In the data rows, 128 means zero.
Some points, one per row:
[159 144 141 134 109 123 124 113 132 130 142 143 130 168 152 178 117  89  65  93 116 112  91  99 111 149 140 143 139 125 123 128 133 144 156 135 134 141 133 140 141 145 162 128  97  95 117 110 125 137 148 167 140 129 123 117 123]
[130 120 124 152 125 133 112 131 128 132 140 126 124 116 119 133 128 131 128 125 106 127 106 127 107 102 102 121 118 126 118 115 132 126 136 135 136 140 135 140 140 142 141 127 136 129 125 121 110 127 142 127 151 139 150 140 140]
[124 104 122 106  84 114 121 128 130 134 119 109 141 137 132 151 159 140 131 157 134 126 123 140 150 112 125 126 120 121 123 123 122 122 111 120 120 143 133 119 133 137 118 114 127 114 115 128 114 124 134 126 137 137 128 131 130]
[134 131 141 149 147 142 135 121 107 122 128 117  58 118  88 112 108 116 124 129 140 153 146 147 132 122 129 132 135 140 143 140 139 144 130 130 136 143 133 142 130 117 118 125 138 136 133 149 136 134 139 133 130 127 134 133 129]
[ 73 105 131  87  86  86 108 117 129 136 142 123 146 132 126 118 121 102  93  92  98 104  99 112 117 133 141 120 110 102 114 118 118 130 120 117 137 124 131 124 154  95 128 107  94 113 103 113 115 110 116 125 134 132 130 126 120]
[149 108 102   0  66 102 115 115 130 133 129 135 150 141 120 114 120  47 130  87  90  94  89  89 103 134 137 138 103  90 110 124 135 163 108 134 142 131 131 124 142 141  99 114 123 108 122 100  99 120 103 129 136 137 121 110 120]
[ 77  91  89 137 187 178 156 131 137 132 145 158 109 185 190 185 121 152 176 166 142 188 164 115 193 166 132 111 127 111  85  79  88   0  74  73 112 159 137 108 147 169 125 119 143 127 133 107 103  59  57 137 105  92 122 145 152]
[119 113 111 133 123 125 117 129 126 131 136 127 126 121 119 133 126 134 133 119 129 121 121 123 121 102  94 109 103 128 114 119 113 116 110 140 129 127 129 127 141 124 132 128 143 126 119 121 124 119 141 133 130 149 146 149 133]
[114 120 119 120 114 118 125 129 125 128 124 125 139 141 136 151 145 130 135 134 138 125 121 131 130 136 127 125 114 126 126 114 106 117 120 124 115 125 128 122 133 125 125 121 116 111 120 116 118 128 130 128 138 134 128 130 119]
[ 69  97  62  91 126  79 126 125 130 127 102 121  60 101 114  47 144  58 102 100 111 116 142 140 127  90  87  99  81 132 128 123 159 118 108 130 131 129 132 124 101  94 102 134 112 105  48 102 117 115 134 127 116 109 118  85 131]
[167 164 150 133  96 106 114 115 140 137 145 147 167 137 116  96 116  39  49  50 101  96  84  60  85 132 167 146 136 155 121 123 131 162 137 138 161 128 138 152 144 134 126 134 101  86  89  95 113 125 139 153 141 131 116 114 129]
[143 132 161 151 168 138 134 126 131 129 145 146 149 150 148 152 149 147 146 142 151 158 143 150 147 153 130 150 142 119 131 162 131 148 126 130 139 137 129 107 119 135 142 137 142 126 135 136 147 145 111 124  92  85  77  95 120]
[142 136 135 132 113 122 120 123 129 133 135 139 137 142 126 125 120 133  88  75 133  87 108  88 107 135 156 143 135 141 122 112 128 134 142 132 133 129 132 139 138 140 127 125 106 112 113 120 122 129 138 143 134 132 121 122 113]
[143 141 131 172 147 141 131 124 114 109 105 108 117  90 114 130  62 121 119 128 132 143 155 138 135 103 131 128 134 131 135 144 124 138 120 130 131 134 138 141 130 120 108 127 137 139 154 148 137 133 142 129 131 109 133 132 129]
[146 146 139 141 135 143 132 129 127 133 114 113  96 123 105  91 138 141 132 140 155 149 142 145 134 160 134 141 137 135 141 155 125 139 129 145 131 144 134 160 137 121 136 145 145 141 150 156 148 137 150 148 146 141 146 152 134]
[135 134 148 147 144 135 140 130 127 132 136 129 141 146 137 148 143 128 143 151 145 156 144 143 144 145 139 135 151 126 146 159 133 145 142 138 129 137 128 128 124 126 137 146 135 140 138 154 140 140 125 101 116 120  98  95 119]
[103  91 116 122 127 126 115 131 130 134 130 142 128 129 126 137 128 136 128 127 123 117 118 127 112 111  97  94 106 117 125 108 101 101 111 142 113 107 127 146 137 139 141 137 122 128 122 111 121 125 141 122 134 147 149 168 132]
[129 121 121 135 128 126 123 127 127 131 138 130 128 127 121 133 128 130 132 119 125 118 109 124 114 105  92 121 118 128 120 120 103 124 137 136 130 127 130 136 134 134 136 127 132 130 122 122 113 122 151 127 136 154 145 137 132]
[138 137 144 172 157 148 153 136 132 131 135 140 140 152 167 165 146 166 154 158 165 158 172 136 148 166 141 145 149 111 143 145 165 143 163 182 155 131 131 102 106 148 149 155 148 161 170 150 152 152  91  87  88 112 111  64 124]
[136 136 134 129 110 116 114 124 130 130 129 132 157 134 125 127  96 100 104 108  52  98 103 104 107 129 138 128 133 129 117 121 127 148 128 127 130 126 133 133 135 130 130 124 130 113 115 123 126 128 134 142 134 126 118 126 120]
[150 145 146 132 112 118 116 121 129 135 134 144 144 143 165 117 112  86  96  81  90  99  85 104 111 138 149 138 134 133 127 134 135 163 131 125 144 130 138 132 144 137 141 126  98  95 104  98 121 125 150 157 139 135 117 115 112]
[136 141 130 148 154 137 133 131 123 118 119  99  81 102 100 107 118 124 129 134 133 172 158 146 130 122 132 130 122 149 149 156 129 139 129 128 138 134 140 143 141 114 122 123 142 141 168 165 143 144 138 142 129 127 131 138 133]
[ 96  74  97 116 168 169 126 130 131 136 146 134 155 163 139 124 125 131 160 178 149 131 131 111 138 163 131 128 128 102  86 120 110  32  94  87  97  93 131  95 122 146 130 116 112 118 132 102 136 107  41  78 100  98  99 120 149]
[101  77  94 122 139 141 148 131 133 134 127 128 145 174 135 138 128 128 132 143 161 139 126 124 126 137 138 113 121 109 123 116  67  91 113  64 102 120 101 101 130 125 127 118 121 130 122 119 117  94 123 140 115 109 123 115 123]
[127 118 116 122 122 107 118 124 126 124 121 117 129 121 122 142 137 135 135 125 125 123 110 112  86 120 132 118 115 120 104 116 114 120 117 122 118 126 126 127 135 126 128 124 120 116 118 124 119 128 132 124 130 128 133 133 121]
[180 168 190 206 151 169 154 136 136 135 147 164 142 155 190 186 158 169 149 149 141 180 224 142 158 154  29 217 187 160 171 245 172 247 240 127 144 141 141 150 148 163 151 168 165 156 211 193 172 133 150 148 123 163 158 149 151]
[114 117 114 114  92 113 124 128 127 126 121 108 144 151 146 136 136 139 134 130 138 121 123 133 131 128 127 110 104 127 123 130 112 120 106 125 125 130 128 121 133 125 122 119 114 111  90 127 126 118 131 128 136 128 130 129 123]
Here are 12 more points, each followed by its number:
[164 198 168 116 169 159 151 132 136 136 140 150 145 189 147 167 161 160 174 148 154 148 202 171 150 158 141 195 197 151 175 208 234 188 181 155 161 155 157  70 148 136 149 177 124 151 197 168 204 198 109  54  60  86 128  61 133] 0
[145 151 146 151 157 153 140 127 127 128 139 139 129 151 133 153 136 143 134 141 142 153 145 150 143 152 143 146 135 137 150 152 102  89 118 143 134 142 132 131 145 135 129 128 134 143 172 144 149  90  87 143 143 145 162 153 134] 1
[130 136 138 135 158 138 140 128 109 107 117 110  99  92 125  86 101  86 101 117 130 134 138 133 126 107 123 123 125 142 153 133 125 120 124 127 117 136 136 146 118 106  95 108 124 126 145 132 126 128 135 118 112 112 118 117 126] 2
[143 150 166 145 156 146 128 130 129 135 138 140 143 131 165 141 149 139 145 119 151 135 146 169 131 151 168 148 150 124 150 161 143 145 182 139 128 122 105  68  68 106 118 123 146 123 177 150 149 139  94 103  97  94 114  79 131] 3
[137 157  10   0  46  95 115 122 135 134 138 140 143 133 119 107  90  89  73  50  86  64 106 117  93 138 173 152 145 112 124 110 141 155 151 126 142 129 139 139 120 143 130  78 132  87  91  85 105  65 141 155 139 133 122 113 119] 4
[142 129 125 156 150 137 133 128 126 132 136 133 143 144 147 142 143 141 127 136 115 159 127 138 138 111 111 128 145 141 132 131 149 154 138 143 135 134 138 141 138 132 143 143 135 139 139 138 135 136 143 125 137 136 162 135 129] 5
[ 77 102 104 125 164 151 132 135 138 137 123 129 181 128 122 130 134 130 129 159 209 136 135 120 132 144 137 105 126 122  53  57  80  36  88  57  74  80  90 117 132 124 113 119 111 130 129 105 136  75  29  89 129 115 113 120 118] 6
[119 123 125 132 128 127 108 129 131 132 138 134 123 118 122 130 125 139 131 113 120 116 103 118 109 113  72 119 125 128 119 112 135 123 149 130 133 126 126 154 140 137 158 128 146 128 111 109 111 116 133 136 155 171 162 133 141] 7
[157 169 168 154 207 140 141 135 129 140 143 137 180 157 188 156 200 167 151 178 151 182 151 159 163 173 161 148 194 112 159 159 162 187 178 141 164 136 141  31   0 107 154 164 173 192 189 180 170 173  71  69  27  66 113  92 145] 8
[139 135 144  99  80 107 132 130 124 130 142 148 142 143 126 143 150 141 145 130 143 145 142 146 138 142 143 139 105 148 132 152 138 149 132 134 129 140 134 137 142 133 137 132 142 128 109 151 141 155 142 142 136 151 140 138 126] 9
[124 125 106 108 121 106 124 128 127 133 128 123 114 117 110 128 118 123 125 129 133 120 121 129 134 123 116 112 109 115 119 115 120 118 123 111 128 122 130 126  79 123 125 120 115 118 111 106 113 121 139 125 135 131 130 131  87] 10
[105 114 104  96 102 144 115 135 136 131 119 128  79 112  83  48 119  87  90 112 117 112 133 146 128 120  88  99 145  94 115 123 135 118 102  97 125 126 131 129 107  89 136  95  96 115  44 121 122 124 129 124 128 115 124 110 128] 11
Which three of these numbered points are nearest to each point below by angle, seen from the average point of the first points? Their numbers follow each, nearest first.
[138 130 141 126 155 149 140 130 132 133 136 141 136 156 138 140 168 146 152 164 156 150 142 148 147 148 147 169 141 138 150 165 143 165 145 150 140 128 134 149 138 141 143 154 131 151 157 157 129 144 166 156  91  72 115 137 138] > 0 8 5
[150 195 200 139 218 159 154 126  88  90  82  79   0  51  97  23  76  95 102 135 139 153 156 143 137 105 141 134 146 197 143 213 171 149 137 124 156 136 145 157 131 113  98 131 136 176 165 174 142 150 138 142 131 124 137 129 134] > 2 0 1
[135 115 104 127 114  89 120 130 128 131 132 118 150 143 133 149 147 137 145 144 138 129 165 155 147 132 139 109 109 129 142 116 120 119 120 115 136 135 139 123 138 135 151 113 137 110 109 123 150 127 125 153 140 130 131 143 129] > 9 10 1
[107  81 112  90  70  74 107 129 137 128 127 119  86 115  97 102  85 122 126 119 129 104 122 129 130 126 128 128 108 112 119 114 127 108 119 108 130 127 128 124  54 125 117 106 124 122  66  77 131 119 137 130 131 126 127 128 126] > 10 11 4
[117 121 102 100 106  82 126 127 129 127 117 117 141 137 130 139 140 155 150 142 128 119 118 126 128 132 122 110 108 123 120 123 114 114 117 107 109 124 128 118 134 127 123 111 111 121 108 124 116 112 130 134 138 130 125 127 125] > 10 6 4
[128 119 120 136 126 127 116 128 128 129 136 129 125 134 120 134 128 131 128 124 121 117 121 118 111 110  92 110 111 127 122 120 128 127 134 150 137 126 138 129 141 142 137 126 133 127 124 121 105 116 150 127 133 131 120 146 129] > 7 10 5
[136  58 165 118 141 129 136 131 130 132 140 143 156 147 147 167 141 149 159 152 150 149 143 173 154 154 168 119 159 104 155  87  54  86 130 149 141 138 135 152 138 139 146 147 128 153 156 161  87  75  98 127 160 115 118 122 143] > 1 6 8
[119  96 114 122 125 119 103 128 130 131 136 142 126 114 125 131 128 129 135 115 119  92 103 117  89 119  63  81  94 115  94  88 107 138 110 147 100  98  65 152 137 147 151 138 163 136 122  93  91 130 133 116 168 202 165 147 132] > 7 10 6
[139 150 142  91 111 120 104 112 131 132 132 143 156 131 121 134 121  96  68  46  53  98 112 128 108 126 169 139 139 132 118 120 132 134 144 129 135 128 129 135 130 135 129 124 112 104 109 104 130 127 138 142 131 129 117 110 117] > 4 11 10
[119 115  92 117  86  97 110 129 129 128 119 118  93  90 118 130  83 124 123 119 119 120 132 131 127 119 112 122 109 116 125 119 128 124 108 122 128 128 134 125 118 116 106 130 120  99 107 104 122 123 131 115 129 125 127 124 119] > 10 11 4
[136 151 135 156 130 133 124 136 130 132 135 153 164 139 120 150 149 168 112 112  62  74 118 142 157 140 151 175 127 151 152 124 115 137 119 161 141 140 132 143 141 144 144 134 150 104 130 113 153 158 133 172 148 145 121 160 136] > 9 5 1
[136 139 143 122 114 100 102 117 133 135 136 135 141 131 126 123 111  90  97  44  83  92  71  83 103 130 144 130 133 129 121 122 130 146 136 119 129 128 130 128 153 135 126 129  85  91 136 101 122 125 133 158 138 128 118 118 122] > 4 7 11
[102 109 145 111 116 117  90 133 137 133 133 170 126  95 116 122 126 152 142 115  98  70  88  99  68  57  65  76 124 127 101  34  91  74  56 182 134 124 121 155 149 146 154 139 161 134 116  76  99  96 174 160 184 210 125 177 165] > 7 10 11
[100  99 116 102  12 142 107 131 135 135 121 125  91  95 118  52  92  94 105 115 125  95 119 128 129 117 105  81 113 112 126  98 129 115  92 113 123 126 126 126 125 122 115 113 103  76 107 100  87 124 138 131 131 130 133 123 126] > 11 10 4
[142 143 165 167 186 129 147 133 138 127 149 140 154 146 170 157 155 148 176 179 152 160 172 158 175 170 152 172 212 185 164 162 175  29 193 164 132 127 139 150 134 154 154 146 152 166 148 170 168 195 129 188 135 182 159 132 138] > 1 0 5
[140 131 193 176 155 141 143 132 135 131 148 131 185 149 143 173 138 162 149 172  62 160 148 104 150 187 134 172 178 148 164 141 194 213 186 147 164 140 138 154 149 155 144 176 131 168 176 189 189 194 158 170 161 166 162 146 151] > 5 0 8
